The rows of Y fall into 3 groups, which share some directions, and each row is roughly a mix of its group's hidden directions.
Y, 78 rows:
0:  0.56 -3.32  0.17 -1.30 -2.78 -0.22 -2.70 -1.30 -1.00  5.03  0.59
1:  0.20  3.61 -2.69  3.74  0.50 -1.53 -1.02 -1.05  2.39 -2.66  2.17
2: -0.72 -0.20  3.24  2.96 -0.90 -2.27 -3.69 -2.18  3.47  0.15 -0.52
3:  1.61  1.42 -0.34  4.61 -1.65  2.47 -1.65 -1.53 -1.03 -0.23 -3.94
4:  2.41  3.03 -2.55  3.29 -1.49  0.91  1.90 -1.38 -2.60 -0.56  2.92
5: -1.25 -4.53  2.31 -3.73 -0.36 -0.45 -1.24  0.39  0.17  2.89 -2.17
6: -0.03  0.29  1.10 -2.27  1.58  2.56 -3.02 -0.99  0.25  1.74 -5.27
7:  3.20  1.94  0.25  2.79 -2.18  2.99  1.82 -1.29 -3.37  0.15  2.14
8: -0.81  0.69  2.67  3.41 -0.70 -2.46 -3.38 -2.06  3.67 -0.93 -0.18
9: -0.21  2.27 -1.91  1.38 -2.36  1.21 -3.20 -1.26  0.09  2.46 -4.56
10: -1.68 -1.18 -3.50 -3.41  0.53 -1.67  0.71 -1.18  0.53  4.71  0.95
11: -1.24 -0.36  3.31 -0.62  1.09 -1.24 -0.04  3.24  1.91 -5.07  0.93
12:  2.59  1.71 -0.69  2.39 -1.11  3.93  2.95 -1.72 -2.97  1.00  1.57
13: -1.90 -2.38 -3.66 -1.88  2.76 -0.53  0.37 -1.81  1.99  3.18 -2.21
14: -0.99 -4.08  1.55 -1.13 -1.66 -2.44 -3.12 -1.80  1.69  3.20 -0.61
15: -0.29 -1.70 -0.88 -1.84  4.91  2.11  3.58  1.77  1.15 -0.18 -1.86
16:  0.96  1.35  0.27  1.76 -1.10 -1.74  2.27  1.24  0.30 -3.52  5.21
17: -2.11 -0.56 -1.95 -1.86 -0.52 -3.80  1.98  1.54  1.52  0.06  4.60
18:  2.67  2.22 -0.73  2.93 -1.12  3.45  3.00 -1.05 -2.80  0.04  2.04
19:  1.55  4.54  1.32  3.72 -2.12  1.81 -0.56  0.09 -1.72 -1.96  1.72
20: -2.36 -2.52  0.63 -3.10  2.82 -2.39 -1.35  1.79  3.12 -0.53 -2.42
21: -2.02 -1.99  1.04 -2.56  0.09 -3.95 -4.20  1.03  1.78  0.03 -1.80
22:  1.55  1.08  0.03  1.39 -4.48 -0.56 -0.39 -1.13 -3.37  0.84  4.14
23: -0.73 -2.41 -2.68 -0.97 -1.01 -1.38  1.86 -1.13 -2.14  5.09  1.97
24: -1.46 -2.69  1.19 -2.96  3.83 -0.89  0.62  2.18  3.12 -1.24 -2.24
25: -0.48 -0.76 -0.66  2.97  1.56 -3.08 -1.89 -3.07  4.59  0.65 -0.06
26: -1.17  2.95  0.24 -3.39 -1.58  0.38 -4.02  0.43  0.79  2.25 -3.19
27:  1.81  1.34  0.11  1.86 -3.24  1.19  2.62 -0.96 -2.44 -0.11  4.72
28:  3.48  1.82  1.32  2.94 -1.77  3.36  2.15 -1.11 -2.55 -0.72  1.83
29:  0.25 -1.22 -0.86 -2.69 -0.89 -0.95  1.86 -0.72 -2.71  4.46  3.74
30:  2.49 -1.16  1.87 -2.97  3.28  1.47  2.55 -1.31 -1.67  0.37  3.53
31: -2.51 -1.21  4.11 -1.40  0.57 -1.32 -2.89  1.17  3.16 -1.32 -2.52
32:  0.47 -0.99 -3.39 -3.62  1.25  1.75  3.62  1.89 -3.01  0.57  0.13
33:  1.21 -1.44  0.54  3.63 -3.46  0.02  1.51  0.01 -4.38  1.73  1.74
34:  3.72  1.76  2.60  3.05 -2.50  2.60  0.52 -1.21 -2.33 -1.22  1.33
35: -0.37 -1.89 -0.51 -3.94  0.38 -1.24  1.89 -0.30 -1.87  3.98  3.50
36: -2.58 -2.53 -1.15 -3.40  3.08 -1.15 -1.14  0.57  1.90  1.82 -3.34
37: -2.24 -1.14 -1.42 -1.81  4.66 -0.27  1.17  1.95  3.06 -0.76 -2.81
38:  2.88  1.41  0.43  5.02  0.26  1.90  1.00 -1.17 -0.15 -3.82  0.23
39: -1.31 -0.40 -2.67 -1.06  4.84  1.21  0.51  1.10  1.07  0.88 -4.24
40:  3.41  2.37  2.54  3.54 -2.64  1.83 -0.13 -0.79 -1.79 -2.04  1.39
41: -2.02 -0.91  2.88 -0.89  0.94 -0.86  1.41  0.21  5.52 -2.89  0.08
42: -3.10 -1.98  0.10 -2.58  2.72  0.37  2.20 -0.61  4.55  0.46 -1.63
43:  3.42  2.01  2.21  3.17 -2.84  2.05  0.76 -0.96 -2.22 -1.51  2.20
44: -0.17  0.96 -3.80  2.83  0.17  1.09 -1.44 -2.38  1.96  0.98 -4.40
45: -0.54  1.19  5.50 -0.05  0.00  2.56 -2.62  2.17  0.54 -0.18 -2.46
46: -0.49  2.40 -2.60 -1.05  2.71  0.72  3.57  2.25 -0.46 -4.09  0.01
47:  0.77  1.08 -1.14  4.41 -3.60 -1.59  1.65  0.57 -1.22 -1.30  3.50
48:  2.92  2.14  0.02  3.01 -1.28  3.59  2.87 -1.23 -2.55 -0.22  1.87
49:  1.72  0.93 -3.20  3.94 -1.74  1.56 -0.09 -3.03 -1.42  2.66 -1.77
50:  1.66  1.39 -0.10  4.16  1.20  2.34 -0.83 -1.30  1.52 -3.52 -3.23
51: -0.81 -1.82 -2.26 -4.94  1.98  1.28  2.41  2.82 -1.50  0.23 -1.12
52: -0.45 -3.82 -0.68 -0.82  0.13 -1.81 -2.88 -1.91  2.48  4.35 -0.47
53: -2.62 -3.57  0.22 -2.82  1.98 -3.06 -0.43  0.00  3.33 -0.44 -2.02
54: -0.32  0.87 -1.87 -2.19  0.86  1.65 -2.48 -2.15  0.74  3.71 -4.33
55:  1.11  1.67 -4.06  0.42 -0.79  1.21 -0.68 -3.44 -0.40  4.37 -1.47
56:  0.85  1.95  0.68  4.52  0.30 -0.19 -3.75 -1.99  3.24  1.44  0.52
57:  2.21  0.62 -2.20  3.48 -2.11  1.82  0.23 -2.86 -2.74  3.14 -0.96
58: -1.75 -3.86  0.60 -2.64  2.18 -1.44 -1.78  0.01  3.23  2.25 -2.38
59:  0.44 -1.91  4.09 -1.64 -3.74  1.27 -0.05  0.21 -3.81  1.66 -0.52
60:  3.29  2.21  1.37  3.24 -3.02  2.37  0.30 -1.60 -2.82 -0.46  1.67
61: -1.45  0.04  0.59 -0.16  2.72  0.55 -1.93  0.71  3.71 -3.29 -4.19
62: -1.96 -0.78  2.92 -1.28  1.96 -0.76 -1.01  2.89  2.64 -4.38 -1.41
63:  0.15  3.78  0.46  0.11  1.56  2.58  2.59  2.80 -1.49 -3.97 -0.48
64: -0.33  0.65  2.02  4.07 -0.60 -2.52 -2.91 -2.74  3.51 -0.44  0.20
65: -2.66 -1.99  2.30 -2.31  1.51 -0.97  0.00 -0.42  5.22 -0.89 -1.84
66:  1.12  1.02 -0.12  1.27 -3.74 -1.24  0.96  0.23 -2.57 -0.59  5.39
67: -1.24 -2.53  4.48 -2.56 -1.47  0.51 -3.11  1.23  0.20  1.94 -2.13
68: -0.86 -3.02 -1.85 -3.85  3.68  0.66  0.97  1.42  1.24  2.25 -2.19
69: -3.45 -2.53 -0.56 -3.50  1.86 -2.93 -1.13  0.99  3.00  0.67 -1.35
70: -1.36 -3.28  2.31 -0.64 -0.75 -2.26 -3.79 -1.38  2.91  2.50 -1.25
71:  0.37 -0.34 -2.12 -3.20  0.01 -1.10  1.93 -1.40 -1.28  4.12  3.99
72:  1.41  4.18 -0.50  2.18  0.24  2.15  3.04  0.92 -2.44 -3.18  1.04
73: -0.26 -1.37  2.93 -1.24 -3.57 -3.88 -3.46  0.13  0.16 -0.65  2.06
74:  3.53  2.22  1.54  3.34 -1.93  2.48  1.53 -0.43 -2.40 -1.73  2.08
75:  0.67  1.78  1.35  5.04 -1.09 -1.58 -2.48 -2.95  2.43 -0.14  1.08
76: -1.86 -0.18 -3.94 -1.69 -1.49 -1.34 -0.79 -1.15  0.16  5.26 -1.01
77:  2.24  1.94 -1.23  2.49 -0.71  3.54  3.71 -1.00 -2.63  0.35  2.26

One row of each group comes first, with its name. Which group is each row after those in?
 3.71  1.82  0.74  2.87 -1.64  3.12  1.63 -0.77 -3.48 -0.38  1.63
R
 0.03  0.24  2.16 -3.92 -0.46 -1.65  1.32  1.80 -1.20  0.15  5.20
M
 1.25 -0.88 -3.56 -2.63  1.70  2.44  3.45  1.26 -2.87  1.99  0.12
E

-2.87 -0.80  2.39 -1.04  0.57 -0.74  0.55 -1.12  5.92 -1.56 -0.94
R
-0.60  3.78  2.69  1.91  0.44  0.47  1.10  1.33  0.23 -5.21 -0.55
E
 1.04  0.39 -0.29  0.60 -1.50 -0.66  3.43  1.75 -1.62 -1.74  5.62
R
 0.40  1.39 -5.31  1.05  1.51 -1.63  3.11 -0.96  0.19 -2.23  2.12
E
-0.59 -0.17  0.22  2.06  1.18  1.90 -2.43 -0.46  1.63 -1.39 -6.01
M
-1.76 -2.18  3.64 -2.72  2.76 -0.65 -0.14  2.71  1.52 -3.16 -0.51
M
-1.60 -1.01  2.11 -4.81  1.44  0.75 -2.45  0.76  0.08  2.20 -3.34
M
-2.37 -2.20  3.33 -3.72  2.09 -1.24 -0.39  3.04  1.27 -2.03 -0.14
M
 2.72  3.02 -3.24  2.96 -0.91  2.12  0.39 -0.83 -2.14  1.49  2.78
E
